The same turns and mirrors carry the whole set onto itself and the rows of a family onto each other. Which other rows belong to the same family as each row named below? List them in the order they appear above.
These 32 rows form 4 families of 8 rows each.
tuta: [ 0.23  2.15  2.57  0.56 -4.76 -4.51 -2.46 -1.03  3.16  1.77]
Tav: [-3.61 -0.20  1.28  3.17  1.65 -0.38  0.01 -1.54 -0.39 -1.30]
vika: [-0.97  2.27  0.95 -0.73 -4.66 -3.09 -3.06 -3.26  4.81  1.90]
geza: [-2.53 -1.10 -1.02  4.16 -2.46  0.96 -1.89 -2.70  2.04 -3.19]
meva: [ 2.21 -0.14  3.71 -2.24 -3.48  2.99 -2.40 -2.69 -2.17  0.16]
nat: [ 0.96  1.84  5.00 -2.05 -0.68  0.29 -3.65 -0.31 -0.09 -0.65]
denos: [-0.79 -1.34 -0.11  6.17 -3.29  0.55 -1.01 -1.69  1.18 -1.53]
mov: [ 0.23  1.28  4.67 -2.10 -2.79 -0.96 -4.99 -0.59  1.71 -0.04]
kaza: [ 0.95  3.94 -1.42  0.18 -2.06 -1.63  0.05 -6.27  2.35  3.05]
gop: [-4.49  1.43  1.05  2.24  1.54  0.33 -2.48 -2.76 -1.23 -0.67]
Nubi: [ 0.26  3.82 -1.56 -0.28 -1.93 -0.69  1.61 -5.14  3.30  2.28]
Siruf: [ 2.02 -1.41 -1.50  4.30 -5.73  0.75 -2.13 -3.81  0.00  1.70]
pipa: [-4.02 -1.57  1.52  2.88  0.64 -0.91 -0.21 -2.90 -1.25 -0.84]
nume: [ 2.24 -0.91 -0.69  2.50 -5.94  2.66 -2.35 -1.50 -1.70  1.69]
pif: [ 2.95 -1.79 -2.54  2.80 -4.09  2.43 -2.12 -3.28  0.15 -0.24]
val: [-1.55 -0.95  1.30  4.97 -1.86  0.03 -1.28 -0.84  3.39 -2.13]
Banid: [ 1.23  1.90  5.08 -1.42 -2.21 -1.45 -5.09 -2.54  1.75 -0.21]
zev: [-2.44  0.90  1.90  0.31 -4.08 -2.85 -4.05 -0.93  4.15  1.58]
vunen: [-0.09  2.42 -0.34  2.05  2.96 -0.09 -0.78 -3.94 -1.08  2.97]
susi: [-0.85  4.91  0.89  0.92  0.88  1.18  0.03 -5.31 -1.23  2.66]
pof: [ 0.20 -0.52  0.56  5.22 -3.61  0.54 -0.45 -1.58  0.85 -3.45]
suda: [ 2.15 -1.70 -0.32  2.73 -5.66  2.78 -1.34 -3.51 -1.85  0.95]
teru: [-3.67  0.12  1.43  0.16  2.05 -0.19 -0.40 -1.26 -1.67 -0.54]
luz: [ 2.89 -2.70  1.62 -2.11 -2.36  1.88 -1.61 -2.93 -2.12  1.43]
Tutod: [ 2.33 -0.40  1.97 -1.89 -3.80  2.54 -0.15 -4.71 -3.07  0.93]
fedil: [ 1.62 -0.43  5.50 -2.02 -1.89 -1.59 -2.50 -0.96  0.78 -0.42]
tofe: [ 0.65  2.44 -1.03  1.35 -4.38 -1.12  0.07 -6.64  3.79  2.28]
gafir: [ 1.31 -1.03  4.19 -2.33 -3.67  3.19 -1.89 -3.60 -0.76  1.49]
Luv: [ 1.41  3.60 -0.96  0.23  0.80  0.05 -0.62 -5.52 -2.63  2.33]
Tof: [-1.55  2.56 -0.10 -1.12 -4.61 -4.09 -3.10 -2.82  2.89  1.64]
tusub: [-0.95  2.82 -0.31  0.45  2.44 -0.65  0.12 -4.21 -1.90  2.09]
lafuv: [-0.29  4.18  0.01  0.77 -4.63 -1.49  0.97 -4.83  1.95  4.15]

Which other rows belong to the same family as meva? Tav, vika, denos, mov, kaza, suda, tusub
Which other rows belong to the same family as luz? tuta, geza, gop, pif, susi, fedil, lafuv
Which other rows belong to the same family as teru? nat, Siruf, val, zev, Tutod, tofe, Luv

The same turns and mirrors carry the whole set onto itself and the rows of a family onto each other. Which other rows belong to the same family as each row named below? List them in the order they appear above.
These 32 rows form 4 families of 8 rows each.
Popo: [-2.73 -3.17 -0.34  5.74  4.03 -1.02 -0.50  0.92 -0.35 -2.05 -4.83]
debat: [-1.56 -3.22 -2.04  4.03  0.94  1.34  0.19 -1.25 -2.30 -3.31 -7.03]
Kizib: [ 0.23 -2.17 -3.87  4.04  3.42  1.90 -0.45 -1.02 -1.61 -0.61 -6.42]
Kodos: [ 1.53 -1.35 -1.01  3.66  2.11  1.12  0.07 -3.71 -2.71 -2.65 -4.63]
Rut: [-3.13 -3.00  1.64  4.23 -3.79 -0.01 -1.81  0.67  1.07 -3.61 -3.65]
Soban: [ 0.75 -2.02 -0.33  4.28 -4.89  0.87 -1.90  3.20  2.89  1.13  0.51]
lezat: [ 3.13 -3.63 -3.99  4.00 -3.51  1.95  0.36  2.53  0.86  2.16  0.68]
Nok: [-2.77 -3.70  1.81  5.27 -2.69 -1.88  1.51  3.02  0.26 -2.54 -2.85]
Mep: [ 2.34 -1.80 -5.16  4.05  3.22  2.37 -0.61  0.16 -0.45  2.15 -3.87]
kezum: [-0.70 -2.47 -1.80  6.22  5.48  0.05 -1.46  1.80 -0.12  0.13 -3.50]
lukov: [ 3.37 -0.73 -2.40  3.65  3.16  1.64 -0.32 -3.06 -2.00 -0.19 -3.20]
Gugu: [ 2.06 -0.86 -1.99  4.52 -1.71  1.62 -2.78  3.11  2.90  3.08  0.22]
sazu: [-3.31 -2.30  0.86  4.40 -0.24  0.35 -2.61 -0.46  0.38 -3.62 -5.75]
zesez: [-0.82 -3.15  1.12  5.55 -3.98 -1.10  1.37  4.77  0.71 -0.61 -0.72]
vel: [-1.98 -4.45 -0.75  4.05 -2.95  0.93  0.84 -0.37 -2.05 -4.47 -5.40]
sev: [ 0.16 -0.25 -2.20  4.66  3.82  1.81 -3.82  0.43  1.16  1.14 -4.46]
Bet: [ 4.29 -2.42 -1.11  3.58 -4.17  1.19  0.85 -0.34 -0.56 -0.09  1.61]
rivob: [-1.44 -2.98  1.16  4.20 -5.73  0.20 -1.47  2.20  2.11 -1.64 -1.11]
zipob: [ 1.36 -4.69 -2.16  3.98 -6.07  1.33  0.98  2.30  0.22 -0.58  0.07]
tezes: [ 2.13 -1.94 -1.85  6.44  0.87  0.73 -0.84  5.20  0.77  2.61  0.31]
dil: [-2.05 -1.13 -0.73  4.61  2.96  1.17 -3.46 -0.60  0.38 -1.68 -6.06]
duva: [ 3.56 -2.43 -5.26  4.04  0.34  2.38 -0.28  1.64  0.58  3.28 -0.93]
sek: [ 0.55 -2.32  0.33  3.57 -0.79  0.63  0.72 -3.40 -2.83 -4.34 -4.13]
Kodu: [ 1.80 -0.13 -2.74  4.63  1.93  2.03 -3.56  1.96  2.19  3.09 -1.84]
Mup: [ 1.19 -2.43 -0.32  6.02 -2.50 -0.07  0.41  5.67  0.94  1.51  0.59]
lomot: [ 1.31 -1.96 -2.44  6.51  4.21  0.79 -1.60  3.63  0.33  2.06 -1.39]
Kon: [ 2.55 -3.07  0.32  3.62 -5.22  0.70  1.23 -1.01 -1.36 -2.51  0.23]
nudim: [ 0.98 -3.05  0.94  3.50 -3.88  0.43  1.19 -2.24 -2.31 -4.32 -2.16]
kud: [-3.61 -3.74  1.16  5.34  0.61 -1.79  0.72  1.39 -0.20 -3.13 -4.53]
pigu: [ 5.29 -1.47 -2.55  3.68 -1.24  1.70  0.20 -0.66 -0.49  1.61  1.23]
gev: [ 4.87 -0.78 -3.06  3.69  1.82  1.91 -0.27 -1.78 -1.03  1.54 -0.80]
Denob: [-0.80 -5.05 -0.82  3.99 -5.83  0.90  1.17  1.13 -0.97 -3.37 -2.48]

Which other rows belong to the same family as gev? Kodos, lukov, Bet, sek, Kon, nudim, pigu
Which other rows belong to the same family as dil? Rut, Soban, Gugu, sazu, sev, rivob, Kodu

The same turns and mirrors carry the whole set onto itself and the rows of a family onto each other. Which other rows belong to the same family as each row named below? List them in the order they appear above.
These 32 rows form 4 families of 8 rows each.
Derim: [ 0.36 -0.01 -1.09 -2.14  1.94  6.47  1.52  0.57  2.05  0.03 -0.99  1.48
  0.33 -1.29  0.94  0.06  3.82  0.74 -0.79  0.88]
Tima: [-1.01  2.46  3.37 -1.50  0.02  1.20 -2.26  0.28  0.30  2.80  0.55  2.08
 -3.77 -1.29  2.15  3.93 -1.57  1.90  3.84  0.11]
fevi: [ 0.69 -2.48 -2.14 -2.70 -1.86 -0.85  3.13  3.23 -1.43  2.03  0.03 -1.81
  2.25 -5.11  3.90  1.49 -1.31  2.00  0.74 -0.30]
bepi: [ 0.26 -3.50 -3.11 -3.39 -1.52 -1.00  2.60  2.60 -1.48  1.64 -0.12 -1.07
  2.36 -4.88  3.06  1.77 -2.47  1.37  1.20 -0.35]
Fater: [ 0.13 -2.14 -3.16  0.32  0.27 -0.82  4.60  0.49 -0.27 -1.64  1.35 -3.00
  3.27  0.51 -1.45 -4.31 -0.27  0.53 -2.14 -0.40]
Gasi: [ 0.63 -2.63 -3.84 -0.45  0.35  0.05  4.96  0.37  0.23 -1.57  1.96 -2.26
  2.49  0.09 -2.40 -4.48 -0.58  2.24 -1.43 -0.17]
sabes: [-1.07  2.68  3.28 -1.98 -0.96  1.04 -2.04  0.92  0.30  2.77  0.20  1.79
 -2.42 -0.94  3.10  4.33 -1.81  1.35  4.00  0.17]
Nup: [-4.33  0.41  0.24 -0.14  2.16 -3.34  1.82  0.37  5.18 -0.97  0.69 -1.71
  0.58 -2.07  0.97  1.38  0.38  1.40  0.63  3.38]
Vuka: [-1.36  2.79  3.97 -0.65 -0.14  0.30 -2.60  0.54 -0.32  2.67 -0.14  1.39
 -2.84 -0.96  3.15  4.02 -1.27  0.15  3.01 -0.11]
salil: [ 3.48 -0.38 -0.20 -0.94 -2.01  3.77  0.66  0.36 -5.27  1.97  1.14  0.84
 -0.92  1.47 -0.38 -1.79 -2.27  1.06  1.10 -3.64]
pip: [-4.59  0.42  0.48 -0.05  3.05 -3.55  1.63 -0.06  4.12 -1.46  1.44 -2.09
  0.78 -2.10  1.11  1.65 -0.43  1.12  1.55  3.18]
bur: [-0.79  0.10  1.16  0.94 -1.84 -6.02  0.91  0.30 -2.02  0.84  2.78 -2.26
 -0.72  0.45 -0.44 -0.54 -5.75  1.89  2.28 -1.16]
Seb: [ 3.73 -0.24 -0.30 -0.98 -2.86  4.03  0.59  0.88 -4.06  2.49  0.49  1.42
 -1.28  1.17 -0.31 -1.84 -1.59  1.26  0.01 -3.71]
Zer: [ 0.47 -2.29 -2.24 -3.09 -2.24 -0.46  2.41  2.46 -1.22  2.12 -0.23 -1.00
  2.13 -5.74  3.71  2.08 -1.98  1.29  0.68  0.13]
sosef: [ 4.24  0.31  0.13 -1.35 -2.00  4.04  0.86 -1.02 -4.58  1.45  1.21  1.85
 -0.85  0.48 -0.11 -1.39 -2.08  0.67  0.25 -3.23]
Lomet: [-4.10  0.19  0.21 -0.61  2.86 -3.15  1.58 -0.27  4.36 -1.91  0.66 -2.56
  1.10 -1.85  1.21  1.33  1.14  2.13  1.33  3.22]
lif: [ 1.34  0.61 -1.97 -1.91  1.96  6.21  1.54  0.29  2.15  0.08 -1.25  0.61
  0.41 -1.00  1.63  1.08  3.31 -0.33 -0.70  0.16]
Nupi: [-1.21  3.60  3.05  2.26  1.50  1.44 -0.23 -1.93  1.58 -0.58  1.96  0.31
 -2.78  4.12 -2.35 -2.05  0.37  0.99  0.70 -0.13]
Tinaf: [-1.10  2.46  2.35  2.08  2.66  0.95  0.04 -1.53  1.37 -1.19  1.82  0.24
 -2.43  4.77 -2.99 -2.57 -0.08  1.17  1.00 -0.25]
daz: [ 0.33 -0.70  1.19  1.56 -1.16 -5.55  1.21  0.68 -2.26  1.18  3.46 -1.87
 -1.92  0.35 -1.05 -0.58 -5.76  1.97  2.20 -0.52]
zigo: [ 3.24  0.00 -0.07 -0.58 -2.76  3.58  1.02  1.03 -4.31  2.89  1.08  1.80
 -1.41  1.08 -0.54 -1.65 -3.00  0.36  0.36 -3.49]
loguv: [-0.77 -0.37  1.47  0.93 -2.61 -5.12  1.37  0.49 -2.50  0.64  3.21 -1.26
 -0.20  0.61 -0.52 -0.78 -5.70  2.84  2.83 -1.02]
Fibi: [-1.14  0.93 -0.97 -2.54  1.44  5.70  1.14  0.15  2.42 -0.23 -1.76  1.04
  1.49 -1.01  1.82  0.21  3.85  0.44 -0.61  0.19]
kel: [-1.93 -0.39  2.12  1.04 -1.63 -5.87  1.01  0.48 -2.09  0.90  2.90 -1.43
 -0.90  0.14 -0.75 -1.40 -5.13  2.86  2.35 -0.44]
tuzi: [-1.95  2.32  2.67 -2.22 -0.26  0.92 -1.97  0.93  0.41  2.45  0.84  1.01
 -3.46 -1.82  2.90  4.47 -1.60  1.70  3.47 -0.62]
fur: [-0.66  2.63  2.12  1.58  1.39  0.31 -0.32 -1.77  2.07 -1.27  0.39  0.93
 -2.62  3.74 -4.08 -2.67  0.31  0.72  0.52  0.25]
Mur: [-4.88 -0.12  0.00  0.38  2.35 -3.79  1.41  1.83  4.59 -0.37  0.54 -2.74
  0.54 -1.36  0.89  1.02  0.20  1.75  1.36  3.08]
vuvor: [ 1.12 -2.13 -2.61  1.18  0.65 -0.60  4.52  0.09 -0.44 -1.45  0.98 -1.88
  3.17  1.05 -2.17 -4.84 -0.37  0.84 -1.86  0.39]
Siki: [-0.16 -2.42 -2.06 -2.58 -1.30  0.16  2.69  2.70 -1.86  2.33  1.47 -1.97
  2.28 -4.55  4.72  2.19 -2.11  1.93  1.16 -0.65]
fut: [ 0.01  0.47 -1.44 -1.89  2.75  5.61  1.21  0.34  2.37  0.33 -1.54  0.51
 -0.06 -1.25  1.29  0.39  3.90 -0.29 -1.26  0.86]
Fireg: [ 0.38 -2.48 -3.17  0.83  1.06 -0.67  4.42  0.02 -0.14 -1.87  1.49 -2.65
  1.98  0.13 -2.32 -4.59 -0.10  1.11 -2.41 -0.51]
togel: [-1.48  2.68  2.32  1.73  1.94  1.18 -0.79 -2.39  1.33 -0.96  1.98  0.90
 -2.67  4.16 -3.31 -2.01 -0.68  0.39  0.94 -0.02]

Which other rows belong to the same family as Nupi? bepi, Lomet, lif, zigo, kel, tuzi, vuvor
Which other rows belong to the same family as Fibi? Gasi, Vuka, sosef, daz, fur, Mur, Siki

The same turns and mirrors carry the whole set onto itself and the rows of a family onto each other. Which other rows belong to the same family as each row named below? List them in the order they appear above.
These 40 rows form 5 families of 8 rows each.
gab: [ 2.90  0.65  1.68 -3.93  0.14  0.94  1.20 -1.06  8.04]
Katob: [-2.17 -3.64  1.36 -4.88  0.86 -0.30  0.18 -1.33  3.52]
Zati: [ 6.15  0.55 -0.79 -1.39  1.75  3.99 -1.92 -1.96  4.72]
Kogip: [-0.70 -1.57  3.71 -3.18 -0.45  0.10  3.42 -1.00  1.28]
Vasud: [ 0.22 -4.71  2.29 -3.08 -1.39  0.46  0.62 -1.80  5.91]
tobet: [ 4.89 -2.26 -0.95 -2.21  4.59  6.45  1.88 -1.31  4.97]
veze: [-2.32 -4.15  1.74  0.01  0.95  2.04  1.41 -1.16  1.69]
kagam: [ 0.23 -0.60  2.52 -5.99  0.11 -0.70 -0.24 -2.40  4.45]
vozan: [ 3.61 -2.27 -0.18 -5.32  6.17  4.18  3.24 -1.54  3.73]
papu: [ 3.60  1.13 -1.17  1.22  2.92  1.53 -0.67  0.07  0.95]
maka: [-0.09 -3.54  4.14 -5.15  2.49  2.77  1.86 -3.13  5.05]
mes: [ 0.13 -4.88  2.67 -3.22 -1.46  1.51  0.97  0.50  4.63]
Vun: [ 4.52  1.79 -1.77 -4.23  3.87  3.32  0.28 -0.35  5.44]
rutu: [ 4.59 -2.81 -0.49 -0.87  3.85  4.69 -1.53 -3.37  0.45]
zet: [-0.59 -0.92  2.31 -3.21 -2.29  1.77  3.58 -1.17  1.58]
gevo: [ 1.71 -1.11  4.01 -4.66 -1.49  0.65  3.51 -2.17  3.62]
fonol: [-0.07 -2.06  0.96 -1.89 -2.66  0.76 -0.04  0.89  4.84]
Siti: [ 5.27 -2.99 -1.59 -3.57  6.33  2.94  2.47 -1.69  2.83]
Seda: [ 3.96 -2.88 -0.10 -0.38  4.39  6.03  2.68 -3.77  2.18]
gefog: [-0.61 -5.06  1.72 -3.67 -0.09  2.51 -0.94 -2.96  5.42]
vavu: [ 5.98  0.70 -0.07 -0.45  3.50  5.44  1.47 -0.87  2.94]
Furi: [ 0.28  0.27  2.07 -5.19 -1.21  0.72  3.93 -1.77  4.20]
tera: [ 1.30 -4.37 -0.44  0.26  5.39  1.90  1.37 -2.85  0.35]
turor: [ 5.30 -2.63 -1.51 -1.98  3.47  3.53 -0.30 -4.93  0.67]
Gafon: [ 1.14 -2.87  0.53 -2.23 -2.91  0.22  2.02  0.08  5.82]
maki: [ 5.96 -0.24 -2.48 -1.77  2.61  4.48 -0.92 -3.57  2.92]
bip: [ 2.34 -4.40 -0.67  0.15  2.94  4.93 -1.05 -4.19  1.47]
naze: [-1.44 -1.88  1.55 -1.97  1.16 -0.32  4.27 -1.47  0.38]
rivi: [ 1.47  0.98  2.34 -6.48  1.18  0.77  3.25 -0.81  4.80]
Per: [ 4.89 -2.49 -0.91  1.71  4.23  4.09  2.20 -0.56  2.26]
vez: [ 4.13 -1.24 -3.16 -1.65  5.08  3.21  2.10  0.59  0.93]
notut: [ 3.58 -0.40 -1.94  0.01  4.49  1.51  3.66  0.40  0.65]
Rok: [ 5.28 -3.01 -2.13 -1.86  5.25  1.78  1.02  0.23  0.77]
kudez: [ 0.51  1.69  0.00  0.38 -0.88  0.14  2.46  0.15  3.04]
fuva: [ 2.54 -3.20 -0.36 -4.49  4.97  4.51  0.46 -5.18  4.66]
bev: [ 4.77 -2.72 -3.78 -4.19  4.92  3.44  1.66 -1.11  2.81]
kebem: [ 1.66 -0.62  0.40 -0.32 -2.12 -0.24 -1.23  0.13  4.86]
bira: [-1.89 -1.00  0.65 -2.66 -0.84 -1.20  0.50 -2.15  1.68]
futif: [ 5.52 -0.05 -1.74 -2.66  2.75  4.54 -1.47 -2.24  0.66]
kide: [ 0.26 -0.38  0.20 -3.51 -0.53 -2.47  0.43 -0.31  4.64]

Which other rows belong to the same family as tobet? Katob, kagam, Seda, vavu, Per, bira, kide
Which other rows belong to the same family as kebem? Zati, vozan, gefog, bip, naze, rivi, notut
Which other rows belong to the same family as futif? mes, zet, gevo, turor, Gafon, Rok, bev

